128 stands for zero in the data rows.
Here is a table of points, one per row:
[ 39 110 138 163 210 118 110 122 107  71 132 135 172 125 152 156 190 137
 123 144 141 120 113 172 126 132 123 108  78 128  68 123 164 142 110 119
 154  65 133 124 129 113 138 116 112 140 134  98]
[ 79 134 127  77  90 143 115   0 142 113 110 110 198 137 124 132 208 174
 141 107 127 117 145  17 116 141 133 132 113 146 111 145 127 114 141 151
 157  29 105 120 140 139 201 128 117 119 175 103]
[150  87 113 145 106 104 186 135 122 121 138 158  83 137 135 177 169  78
  86 139 102 169 171 130 125  39 156 102 113 117 190  92 124 155 135 116
 130  61 157 153  80 106 136 130 154 124 134 171]
[183 123 117 100 125 111  95  79 122 129 201 159 169 137 128 138  78 162
  59 139 123 153  99 110 128 151 111 118  93 109 135  89 137 141 143 147
 188 183 154 136 139 106  98 140 114 156 108 146]
[147 117  97 122 123  64 175 141 121 172 152 157 124 149 135 108 132  96
 174 129 156  37 132 139 124 153 140 139 173 130 186 175 172 148 142 149
 156 119 116 148  95 144 149  80 122 153 136 122]
[153 113 137 128  94 133 144 121 155 206 110 158 110 131 131 111 133 105
 150 142 111  64 120 137 134 130  77 112 155 155  86  75  96 139  41 161
 121 133 134  92 127 124 114  96  83 124 139 150]
[ 85 148 136  90 116 117  88  59 131  94 129 121 122 136 141 135 164 127
 138 170 121 104 142 183 129 132 109 118 201  74 134 115 157  96 147 157
  31 214 174 159 106 136  81 151 197 127 173 157]
[126 127 127 159  84  86 146 131 154 135 150 132 111 170  82 139 130  77
 113 160 128 171 191 157 118  62 167 145  87  84 147 160  90 137 108 131
 108  82 141 130 131 145 118 175 137 129 140 206]
[ 30 118 120 180 154 150  92 115 112 146 123 113 148 128 139 154 175 132
 147 131 159 126  57 177 125 103 160 126  84 157  55 123 141 161 171 147
 165  98 130 129 168 113 132 128 110 155 138 112]
[124 123 123 149 101 145  26 144  18 130 136 137 139 139 131 151 106 142
 120 147  95 132 148 140 129 134 132  45 184 129 117 203  66  90 120 107
 150 134 112 158 131 143 148 124 149  46  83 118]
[131 138 124 106 127  78 137 124 154 171 138 117 120 110 160 123 127  92
 111 114 109 174 134  92 136  62 118 152  90 160 140 164 116 137 107  86
  81 131  91 117 143 113  92 158 150 119 122  82]
[153 113 127  93 149 121 146 161  88 106  95 165 145 165 172 113  97 223
 141 193 116  97  52 121  79 121 190 131 153  77 122 114 106 134 128  95
 129 125 131  14 135 112 136 134 168 135 141 135]
[ 61 152 135  79 161 124 126 138 111  56 129 127  93 129  27 104 205 134
 128 107 177 125  84  25 124 121 113 132 133 142  72 107 113 149 137  94
 198 157 109 129 121  95 152 133 131  94 138 142]
[ 36 154 105 186 130 150  98 159 168  85 133 131 148 138 129  86  97 119
 127 136  99 135 119  24 142 128 125 147  99 147 104 118 141 146 142 144
 149 152 116 129  92 137 194 116 141 141 151 121]
[139 126 108 133 113 138 166 113  77 151  38 129 107 147 161 107 125  51
 115  77 116 158 176 146 189 129 106 134 123  70 119  88 120 145 136 128
 151 113 135  79 155 142 140 160 145 121 132  97]
[201 137 232 154 131 130 109 146 134  84 135 149 160 115 122  84 161 124
 132 125 112 125  86 117 152 127 124 136  84 141 154 115 167 102 166 116
 159 122 175 156 126 175  87 103 134 117  87 118]
[149 155 119 204 250 155  69 131 224 164 108 139 119 169 104 211 212 138
 130 136 132 136 143 110 139 142 121 162 151 150 137 136  91 136 152 132
 184 171 124 108 130 121 106 141 130 150 185 114]
[136 171 135 108 130  74 147 146 143 154 124 132 155 168 183 129 133 127
 118 124 157 166 167  91 133  51 103 166 141 135 119 130 108 129 133 115
  64 140  71 159 141 123  98 125 103 117 111 136]
[132 140 123 106 112  98 147 158 114 167 113  92 134 129 183 105 167 138
 144  64  99 156 157 104 112  61 131 110  73 128 174 122 129 118 125  73
 125 160  88 158 126 101 105 141 125 145 136 120]
[139 100 119 110 107 164 154 143 167 187 104 154 133 142  90 127 123  85
 159 123 102  79 134 126 116 127 115 110 135 128  98  82 118 134  15 165
 114 138 129 129 125 135 106 102  91 121 118  91]
[140 128 136 158 128 110 178 124  96 154 163 174 105 127 109 113 113 105
 199 137 148  51 160 123 119 157 148 120 155 148 183 172 185 141 121 151
 124 131 115 110  99 102 131 134 100 149 120 116]
[126 157 116  97 135 169 153 122 169  87 124 128 125 136 180 113  78 149
 107 169 107  64  82 166 140 201 194 111 134 150 178 101 102 147 126  37
  74 119  53 169 154 138 116 145 112 118 159 121]
[138 139 138 147 120 136 148 148 133 126 202 129 117  97 125 204  85 169
 130 124 132 122 128 126 132 120 110 117 110 129 104 104 169  99 145 108
 143 148 125 122 150 255 152 146 117  66  83 149]
[205 150 114 183 122 114 130 121 148  81 128  58 139 104 119 177  93 159
  35 122 156  80  47 164 128 138 130 145 113 101 162 112 147  85 152 174
 134 152  98 120  71 113 148 161 112  60 124 113]
[143  31 114 119 117 188  43 137 147 123 139 133 114 105 161  97 106 123
  93  74 247 146 154 141 120 122 144  93 185 137 104 143 117 108 128  80
 144 139 151 122 121 173 107 155 135 144 118 120]
[ 88 121 136 111 159 125 128  26 135 125 112 123 146 120 102 107 171 119
 132 130 117 128 125 205 113 128 153  99 173 118 148 116 148 105 142 150
  44 201 123 119 119 133 117 115 220 123  90 174]
[146 109 141 128  88 136 187 141 198  82 102 116 126 152 133 115  94 126
 144 152 108 118 149 142 109 129 103  80 170 129  75 214 183 171 145 178
 152 157 113 137 161  77  89  97 102 151 147 127]
[148 167 144 108 117 163 147 153  89  77 184 112 167  94 136 122 152 111
 131 132 126 142 113 180 124 143 142 166 158 108 138 114  15 150 118 105
  90 138  63  94 128 139 112  92 165 165 173  83]
[154 128 108  95 137 152 136 101 119 107 192 107 168 126 124 133  88 168
  37 169 108 137 118  77 143 130 117 118 111  93 142 129 133 117 132 152
 167 162 186 127 136 126  96 132  93 165  65 134]
[116 126 144 108  81 139 145 143 115 163  47 149  98 181 147 126 130  82
 111  77 135 157 188 153 230 154 134 139  94  77 115 118 123 123 147 108
 129 124 131  71 112 113 137 138 144 126 117  98]
[ 52 144 136 211 131 113 102 143 164 111 116 136 162  78 124 107  82 103
 135 137 117 128 131  21 115 143 135 118 119 123 103  92 126 113 152 120
 145 140 120 132 137 102 194 103 135 136 176 128]
[192 145 205 163 120 129 113 149 125 105 176  98 146 145 137  78 147 108
 144 149 136 121 127 109 106 164 126 145  86 130 129  87 159  72 193 115
 153 134 179 127 154 144  99 105 122 112 103 117]
[135 110 153 107 164 135 108 148 114 112  95 126  38 127 143 134 137  70
  91  61 108 101 134  77  97 171 119 153  98  74 126 136 113 133 135 180
  73  63  70 138 139 126  61 158 150 131 125 219]
[157 121 108  73 133 147  79 148 144 134 137  82  97 128 110 153  72  62
 225 136 137 141 100 131 167 108 154 126 170 105 124 146 130 135 130 146
 133 113 148 141 120 104 142  96  74 150 141 149]
[143 110 159 139 113  96 135 143 142 162 109  85 103 101 128 113 153 166
 123 132  99 159 140 132 116 158 148 124 170 121 154 119 185 180  65 147
 132 133 144 134 121 111 185 115  80 148 104 108]
[155 162 116 112 135 146  97 115 174  96 113 142  61 115 125 121  94 102
 195 127 144 132 135 162 123 115 109 138 144 160 139 167 104 137 121 158
 120 115 144 123 137 116 199 123  84 143  81 132]
[146 139 139 132 131 155 140 149 136 192 133 126 112  97 121 101 144 151
 109 133 110 161 134 152 132 137 159 160 162 157 135 150 201 146  70 179
 124 136 128 118 162 109 213 136 104 117 147 139]
[139 181  26 156 111 122 121 130  85 141  98 123  69  94 103 100 134 170
 140 162 142 143 147  95 154 130 139 128  77 154 141 129 131 140 122 119
  96 113  98 120 129 118  24  82 145 125 120 143]
[123 146 114 106 118 109  99 166 128 117 137 119 172 113 125 129  85 149
  98   1 115 115 141 165 124 140 145 101 192 238  92 133  97 112 142 151
 144  67 177 124 116 116  84 175 173 133 101 133]
[126 125 135 111 130 101 163 154 128 190 141  97 148 128 126 123 108 141
 184 129 190  75 133 138 146 167  68 127 133 134 188 153 109 151  32 185
 151 127 159 145 145  83 158 108 184 109 124 132]
[112 118 162 133 106 127 132 120 122 131 178 110 107  92 127 184  68 166
 111 144 108 125 148 149 110 133  90 127 101 140 129  94 183  93 147  81
 206 118 102 126 126 247 126  92 129  87 105 129]
[ 74  14 111  96 112 133 123 151 138 108 125 136 138 131  50 110 157 145
 143 158 112 219  94 193 128 140  41 115 176 151 204 124 116  55 213 157
  31 125 123 120 128 131 114 146  98 129 140 110]
[122 195 141 112 130 132 148 138 132 196 114 133 133 127 153 120 139 108
 118 119 135 181 152 114  88  69  99 136 110 132 155 132 128 142 127  68
 101 117 105 133 116 106  91 153 123 113 125 111]
[ 45 114 112 183 147 119 129 106 137 100 148 140 128 151 139 164 173 162
 154 138 142 137  70 164 137 130 138 163 131 106  32 125 142 112 109 118
 165  70 134 167 141 112 125 145 134 159 116 108]
[170 114 107  99 137 153 119 116 137 160 172 153 187  62  97 117  93 187
  82 135 116 119 138 129 129 134 143 155  71  76 120 122 115 112 160 158
 168 150 158 150 113 120 115 178 118 121  94 119]
[144 125 150 129 187 132 170 109  49 132 120 119 113 163  95  81  46 212
 116 137 124 109 138 147 132 127 143 124 129 148 100 110  36 143 138  66
  53 131 156 147 123 156 149 117 153 181 200  76]
[160 108  92 140  67 124 163 144  51 103  37 125 148 139 126 202 155  67
 119 143 121 127 127 118 104 168 112 165  73 161 105 153 139 134 123  55
  87 160 152 140 126 117 153 132 154 149 128 188]
[151 131 127  95 153 133 132 142 125  89 102 150  86 111 150 113 114 102
 183 108 123 161 122 149 104 142 146 129 136 136 150 174 128 133 112 165
 144 132 167 139 120 127 173  79  73 101 140 125]
There is one direction along which these points spread out most. For each point below, how far along it does it lie, from 0 to 99? The average is 50, and the first point in the table lies past the average. One standard deviation of the points above along it is 16.
[ 39 110 138 163 210 118 110 122 107  71 132 135 172 125 152 156 190 137
 123 144 141 120 113 172 126 132 123 108  78 128  68 123 164 142 110 119
 154  65 133 124 129 113 138 116 112 140 134  98] 74
[170 114 107  99 137 153 119 116 137 160 172 153 187  62  97 117  93 187
  82 135 116 119 138 129 129 134 143 155  71  76 120 122 115 112 160 158
 168 150 158 150 113 120 115 178 118 121  94 119] 70
[126 157 116  97 135 169 153 122 169  87 124 128 125 136 180 113  78 149
 107 169 107  64  82 166 140 201 194 111 134 150 178 101 102 147 126  37
  74 119  53 169 154 138 116 145 112 118 159 121] 50
[139 126 108 133 113 138 166 113  77 151  38 129 107 147 161 107 125  51
 115  77 116 158 176 146 189 129 106 134 123  70 119  88 120 145 136 128
 151 113 135  79 155 142 140 160 145 121 132  97] 29
[135 110 153 107 164 135 108 148 114 112  95 126  38 127 143 134 137  70
  91  61 108 101 134  77  97 171 119 153  98  74 126 136 113 133 135 180
  73  63  70 138 139 126  61 158 150 131 125 219] 34
[183 123 117 100 125 111  95  79 122 129 201 159 169 137 128 138  78 162
  59 139 123 153  99 110 128 151 111 118  93 109 135  89 137 141 143 147
 188 183 154 136 139 106  98 140 114 156 108 146] 72
[140 128 136 158 128 110 178 124  96 154 163 174 105 127 109 113 113 105
 199 137 148  51 160 123 119 157 148 120 155 148 183 172 185 141 121 151
 124 131 115 110  99 102 131 134 100 149 120 116] 34
[ 61 152 135  79 161 124 126 138 111  56 129 127  93 129  27 104 205 134
 128 107 177 125  84  25 124 121 113 132 133 142  72 107 113 149 137  94
 198 157 109 129 121  95 152 133 131  94 138 142] 72
[157 121 108  73 133 147  79 148 144 134 137  82  97 128 110 153  72  62
 225 136 137 141 100 131 167 108 154 126 170 105 124 146 130 135 130 146
 133 113 148 141 120 104 142  96  74 150 141 149] 38
[139 100 119 110 107 164 154 143 167 187 104 154 133 142  90 127 123  85
 159 123 102  79 134 126 116 127 115 110 135 128  98  82 118 134  15 165
 114 138 129 129 125 135 106 102  91 121 118  91] 32
[143  31 114 119 117 188  43 137 147 123 139 133 114 105 161  97 106 123
  93  74 247 146 154 141 120 122 144  93 185 137 104 143 117 108 128  80
 144 139 151 122 121 173 107 155 135 144 118 120] 56
[205 150 114 183 122 114 130 121 148  81 128  58 139 104 119 177  93 159
  35 122 156  80  47 164 128 138 130 145 113 101 162 112 147  85 152 174
 134 152  98 120  71 113 148 161 112  60 124 113] 70
